In the rows, zero is written as 128.
Rotation paths and how fast each direction turns (degrees per step):
Each turn is a multiple of 5 degrees from 10 to 175, or 0.
Each row of a path follows its step; steps can be skipped.

step 0: [139 128 122 143 126 122 129 145 134 125 129 144 133 134 135 130 133 130
 129 113 128 121 133 130 125 126 123 130 131 116 123 115 133 141 120 135
 138 127 133 132 109 136 124 128 121 127 122 131 119 128 146 130 142 114
 151]
step 1: [136 134 154 127 130 130 129 138 125 125 142 135 126 135 140 128 117 126
 136 130 122 139 133 122 128 129 124 138 126 108 115 121 121 125 148 129
 120 124 144 138 131 136 117 136 125 122 119 132 129 131 134 117 132 133
 124]
step 2: [133 135 124 137 128 132 128 130 111 111 131 125 125 138 133 128 124 123
 133 146 121 122 146 120 128 127 131 125 135 124 126 130 132 130 121 118
 133 136 122 130 116 111 103 147 136 129 130 116 122 125 136 117 129 136
 119]
step 3: [132 126 134 121 121 121 113 130 124 134 136 123 125 130 127 114 132 126
 138 125 131 141 127 125 133 117 118 141 126 117 127 143 130 132 122 139
 134 124 110 117 125 121 105 135 120 131 140 113 136 138 132 141 140 124
 131]
step 5: [140 132 126 148 123 132 114 139 128 123 145 142 138 131 131 128 125 126
 127 130 115 139 119 110 123 132 141 132 118 133 128 130 135 130 131 121
 142 138 134 119 129 132 120 119 123 144 120 133 126 128 134 133 125 135
 144]
step 6: [103 121 142 135 132 132 127 129 120 125 141 122 121 134 137 126 115 123
 129 130 125 137 129 116 141 133 125 131 144 116 138 124 135 124 120 112
 132 121 138 124 137 123 112 123 120 128 118 133 138 132 124 126 127 127
 143]
step 7: [140 136 119 128 127 118 125 138 120 117 128 138 132 113 132 110 118 123
 124 126 143 122 138 129 129 141 123 117 140 126 134 117 136 139 111 121
 127 125 126 136 133 127 104 133 127 134 130 128 133 120 119 135 134 128
 130]
step 8: [133 122 137 142 122 116 139 128 131 133 121 144 124 137 131 117 127 114
 135 126 130 138 129 131 105 124 125 135 130 119 124 129 129 140 116 140
 125 119 128 129 121 140 119 140 114 120 126 133 132 128 134 136 134 126
 147]
step 9: [128 136 140 137 130 125 127 143 129 129 122 132 132 144 143 130 127 129
 128 132 116 117 130 117 132 143 133 143 123 117 113 115 117 151 137 139
 121 132 134 136 128 124 114 132 131 130 130 133 136 128 130 114 122 124
 128]
step 10: [131 123 135 143 116 134 124 139 121 123 141 140 137 135 137 124 133 129
 150 140 127 133 131 124 131 131 126 127 139 131 133 131 125 127 133 122
 126 132 119 132 126 113 117 133 141 136 126 125 119 138 143 118 152 140
 127]
step 11: [130 136 146 126 137 125 115 137 123 129 130 130 119 137 136 134 128 134
 125 125 128 127 133 137 134 114 105 136 133 119 133 135 129 132 115 120
 142 118 129 112 125 118 105 124 121 125 132 117 122 127 132 126 141 119
 124]
Speeds:
[130 126 131 126 128 129 129 127 124 128 130 127 129 127 125 131 127 129
 126 126 128 131 126 127 128 125 130 129 131 133 127 129 130 131 125 126
 132 128 129 131 132 125 129 126 126 133 129 131 128 129 131 132 124 125
 126]
45
[126 127 130 126 129 127 129 127 132 125 130 130 129 128 128 130 131 126
 126 128 130 128 126 128 128 127 127 126 130 124 133 124 128 129 125 127
 133 130 123 128 129 127 128 128 127 127 133 127 131 128 127 128 131 130
 123]
90
[128 131 126 130 130 127 125 128 130 131 126 126 129 130 130 127 130 133
 131 134 130 130 125 127 126 125 130 131 131 131 130 132 123 130 129 130
 128 130 126 125 129 126 127 129 130 129 130 130 129 128 129 128 129 125
 124]
55
[135 123 123 128 129 131 130 132 127 127 127 130 131 130 126 126 127 128
 127 132 131 126 129 126 128 131 128 125 131 128 128 128 128 126 127 128
 128 129 129 125 128 127 130 130 130 132 130 129 126 128 127 127 127 129
 127]
140

step 0: [112 114 122 122 126 127 127 132 130 122 126 125 132 136 114 124 119 124
 117 133 134 124 105 136 125 133 121 126 137 138 130 124 112 128 128 140
 132 131 133 134 136 118 131 129 122 133 119 136 135 133 118 114 130 137
 123]
step 1: [121 118 122 136 131 127 121 119 137 118 140 135 126 136 120 125 129 126
 121 122 125 134 124 129 132 114 131 128 128 125 134 136 116 135 125 140
 133 148 129 137 127 146 131 137 121 140 128 128 138 136 139 123 115 120
 129]
step 2: [104 116 126 121 121 122 141 117 133 132 147 121 134 130 125 125 124 131
 115 139 131 123 135 131 125 118 128 119 123 142 123 135 124 141 128 130
 124 126 132 137 128 136 133 122 122 130 122 131 135 128 114 131 130 130
 124]
step 3: [111 134 128 125 127 124 122 131 122 125 139 125 128 125 126 145 120 127
 118 134 117 130 110 139 127 125 128 107 143 126 129 130 121 138 121 143
 129 137 138 130 136 135 132 143 126 126 127 126 132 131 132 126 135 130
 134]
step 4: [125 117 133 125 124 121 134 119 133 120 124 119 142 141 125 132 120 122
 126 137 121 129 110 123 127 120 129 127 129 136 125 134 126 141 133 126
 128 120 130 140 131 140 128 131 116 144 123 118 133 139 134 112 122 122
 128]
step 5: [121 116 120 120 124 123 126 117 134 134 134 130 125 135 113 133 130 119
 118 129 124 116 113 145 125 119 126 115 132 126 128 123 114 131 121 131
 134 141 125 141 129 135 134 112 133 141 128 136 124 129 120 129 125 134
 131]
step 6: [116 118 121 126 127 117 128 128 123 128 138 120 136 129 124 116 119 142
 111 140 119 135 132 131 120 123 124 123 131 134 127 135 123 132 125 144
 132 144 132 131 136 128 126 137 116 138 131 132 121 130 138 117 116 122
 133]
step 7: [110 117 127 142 120 123 132 128 139 124 140 122 132 137 126 126 130 124
 125 131 128 133 117 134 119 126 126 122 133 138 131 120 121 145 120 143
 131 124 136 127 128 132 136 124 126 140 117 116 145 121 119 123 129 135
 128]
step 8: [108 132 123 118 129 127 124 120 132 131 135 128 130 129 114 132 124 127
 119 126 119 131 111 134 132 115 133 120 128 129 125 135 131 124 130 141
 120 135 126 139 129 144 129 139 125 129 129 132 137 135 127 112 118 141
 116]
step 10: [111 114 125 122 125 124 130 124 131 125 135 116 129 131 124 140 120 126
 122 128 121 128 125 134 133 117 132 120 138 122 130 126 126 142 128 126
 145 150 136 140 137 131 136 128 135 129 120 121 135 131 122 125 115 126
 135]
step 11: [120 117 137 124 130 126 132 133 132 128 133 131 137 135 117 127 122 124
 107 149 125 131 118 131 120 130 123 114 126 138 123 129 129 146 129 142
 123 134 126 135 128 139 127 120 120 129 137 128 134 138 136 119 131 130
 129]
Speeds:
[126 132 122 127 128 131 125 130 126 128 126 128 125 129 128 128 127 129
 123 126 128 128 128 128 131 128 125 126 128 127 127 128 129 129 128 130
 127 128 128 132 125 128 124 127 133 126 124 127 127 128 133 126 127 129
 130]
145
[130 127 128 128 132 125 129 125 128 127 128 129 129 130 130 129 123 131
 129 124 126 126 129 129 128 126 128 132 127 131 125 126 129 134 124 128
 129 126 129 127 122 126 127 128 124 130 127 127 129 127 128 130 128 129
 128]
140

step 0: [129 121 124 124 136 138 138 128 115 129 127 141 152 117 125 127 142 123
 136 133 130 120 117 120 133 130 125 119 118 124 115 126 126 117 130 136
 124 132 142 119 118 133 136 120 132 144 115 130 132 130 121 139 127 134
 133]
step 2: [124 117 122 124 127 131 136 130 146 128 138 134 131 130 127 130 130 134
 130 123 121 120 120 116 133 126 131 123 123 127 127 120 131 113 116 138
 128 140 138 139 126 120 128 135 123 131 114 137 152 132 132 139 120 148
 125]
step 3: [130 135 135 112 134 133 128 131 135 144 128 121 133 134 129 116 134 125
 127 124 109 110 133 125 129 113 125 126 121 120 139 132 117 119 128 121
 126 136 129 135 124 131 117 132 124 132 152 134 140 133 131 142 134 129
 125]
step 4: [134 122 119 122 134 120 134 120 134 118 141 135 137 128 123 110 126 125
 132 125 124 119 121 120 133 108 150 128 126 133 135 125 128 122 131 125
 134 151 127 127 136 137 142 127 133 135 130 140 132 125 130 125 120 124
 120]
step 5: [127 126 130 130 126 143 128 119 132 136 126 125 142 140 112 122 134 115
 137 131 122 109 125 122 128 133 119 139 128 129 127 121 130 122 152 134
 131 141 127 125 135 122 130 115 139 123 147 126 129 121 138 130 126 125
 121]
step 6: [127 126 121 117 139 113 132 118 123 132 144 117 141 130 113 122 139 111
 125 136 125 123 114 133 132 136 136 127 132 120 130 125 135 130 130 143
 126 131 125 127 134 126 135 129 141 128 121 140 128 123 115 124 135 146
 122]
step 7: [111 120 136 125 119 116 127 114 124 129 121 130 138 134 106 118 124 126
 137 120 118 121 128 133 136 133 122 135 125 130 130 131 118 136 126 136
 135 121 137 133 134 112 115 127 133 125 129 142 140 122 142 126 129 137
 131]
step 8: [131 134 126 124 138 116 131 123 115 130 137 141 137 127 117 136 139 123
 139 132 127 106 121 135 124 133 145 119 134 127 128 136 122 124 121 142
 122 126 136 152 125 127 119 130 119 136 126 130 137 126 126 128 119 127
 124]
step 9: [124 138 128 129 135 116 132 133 128 139 127 129 121 124 122 131 128 116
 146 119 126 111 134 137 131 127 126 133 121 138 132 134 115 128 133 113
 139 124 117 137 136 124 131 121 133 142 131 146 131 117 137 142 122 129
 135]
step 10: [128 130 111 119 127 130 123 130 125 131 137 142 125 131 127 140 128 120
 137 130 119 117 108 126 122 130 127 129 107 138 125 120 137 132 127 138
 140 132 128 133 124 131 138 119 125 148 131 136 141 126 125 116 118 126
 125]
step 11: [114 142 127 138 126 134 132 136 135 133 126 121 133 143 121 127 130 122
 148 132 118 122 125 136 117 131 123 130 112 119 145 132 130 137 131 130
 130 123 119 126 130 141 127 125 146 133 132 136 137 139 125 139 133 129
 120]
Speeds:
[129 128 129 130 129 125 127 125 129 130 128 128 129 131 124 123 132 130
 129 130 131 129 126 127 126 128 130 131 125 128 127 129 129 131 128 127
 127 132 131 127 129 127 129 127 126 123 130 126 122 125 127 128 130 130
 129]
45
[128 126 126 125 131 128 131 129 128 129 134 131 130 126 127 131 127 127
 128 130 130 128 129 127 128 126 134 128 130 127 126 126 129 131 123 130
 128 130 130 128 127 129 133 129 126 129 126 125 130 129 125 123 128 129
 128]
175
[127 127 133 125 128 126 127 132 128 128 129 123 129 133 130 127 126 131
 129 125 126 130 127 125 126 129 131 127 125 126 131 130 127 129 127 131
 126 124 129 128 127 125 128 130 129 123 127 129 133 129 127 126 128 128
 128]
80

step 0: [124 116 133 130 122 132 136 120 113 125 129 138 126 135 121 146 133 119
 132 133 128 121 148 137 119 117 150 117 125 139 116 122 135 133 126 132
 133 125 127 119 117 117 125 135 138 125 117 130 119 112 134 118 123 121
 126]
step 1: [135 132 129 122 126 127 134 133 127 137 131 134 138 125 139 137 137 122
 127 138 125 118 127 133 133 114 132 118 144 113 124 134 129 129 122 132
 124 135 119 126 113 167 121 129 132 131 133 139 131 135 125 133 140 130
 130]
step 2: [145 137 135 146 131 132 115 126 120 128 126 130 116 123 132 127 116 123
 128 132 128 119 140 131 139 113 128 123 132 134 138 111 145 135 128 131
 139 139 131 124 137 130 138 125 127 124 108 124 114 138 128 132 129 122
 117]
step 3: [120 132 134 136 127 129 138 122 128 114 119 139 123 124 140 139 135 131
 122 134 129 112 146 141 132 109 122 127 141 133 122 131 133 113 128 127
 125 122 117 115 130 122 118 129 133 118 143 137 139 115 132 115 127 126
 132]
step 4: [128 124 140 116 119 126 127 134 130 139 130 146 128 132 134 142 125 115
 121 137 134 134 135 120 145 124 137 110 112 128 141 126 125 120 122 134
 127 132 120 122 130 141 135 124 128 113 119 135 123 136 123 132 149 137
 130]
step 5: [141 126 128 131 119 138 126 126 113 109 133 126 130 121 138 127 131 124
 127 133 116 123 134 126 121 109 150 122 131 127 126 109 129 141 130 114
 136 126 124 111 125 127 139 120 126 130 132 139 123 118 120 129 123 117
 120]
step 7: [146 143 137 127 116 131 114 116 131 124 119 141 133 126 132 134 132 120
 129 131 130 122 130 131 146 118 123 121 126 125 144 127 137 133 124 135
 118 137 130 121 127 137 137 131 141 130 135 140 134 139 127 137 136 120
 107]
step 8: [122 127 128 138 138 130 129 133 129 123 123 135 131 115 144 134 128 137
 116 148 122 130 133 135 134 109 125 131 131 130 133 122 128 134 141 130
 142 121 122 104 147 121 129 121 119 116 119 130 121 127 128 120 129 115
 135]
step 9: [121 115 150 129 118 127 136 133 121 132 120 131 125 141 121 138 131 115
 120 129 127 121 147 132 128 131 139 117 130 130 139 125 124 131 121 133
 123 130 114 113 114 113 123 138 136 116 136 135 141 130 130 126 142 130
 126]
step 10: [133 128 124 125 118 134 127 137 125 126 128 142 129 133 156 134 135 126
 135 135 122 140 118 121 123 105 140 109 125 117 126 125 120 132 124 128
 120 129 133 115 129 142 132 125 122 132 125 136 122 142 130 136 132 124
 117]
step 11: [135 134 133 133 126 133 120 129 126 125 123 124 127 117 124 135 132 115
 124 146 121 113 147 139 123 124 140 120 131 122 132 119 138 142 146 131
 143 132 132 123 120 121 124 144 117 132 109 127 126 125 134 123 120 118
 130]
Speeds:
[128 127 127 128 130 127 126 131 130 125 129 124 127 127 127 130 127 129
 130 129 131 131 132 132 126 127 131 129 130 131 127 123 129 130 128 131
 128 131 126 128 130 126 129 124 124 130 127 127 133 126 126 125 126 126
 129]
125
[126 132 123 125 129 128 128 129 128 125 130 128 126 126 128 128 128 128
 124 130 129 129 127 126 126 130 127 123 127 128 132 125 129 130 127 131
 129 127 132 129 130 133 131 131 130 128 129 131 128 128 125 130 130 124
 131]
120
[131 129 133 128 130 128 128 126 126 128 132 128 127 129 124 128 127 123
 128 129 128 130 129 128 126 131 128 128 124 130 129 127 133 128 131 132
 126 128 127 128 125 126 131 131 129 122 126 125 129 130 127 131 124 129
 127]
160
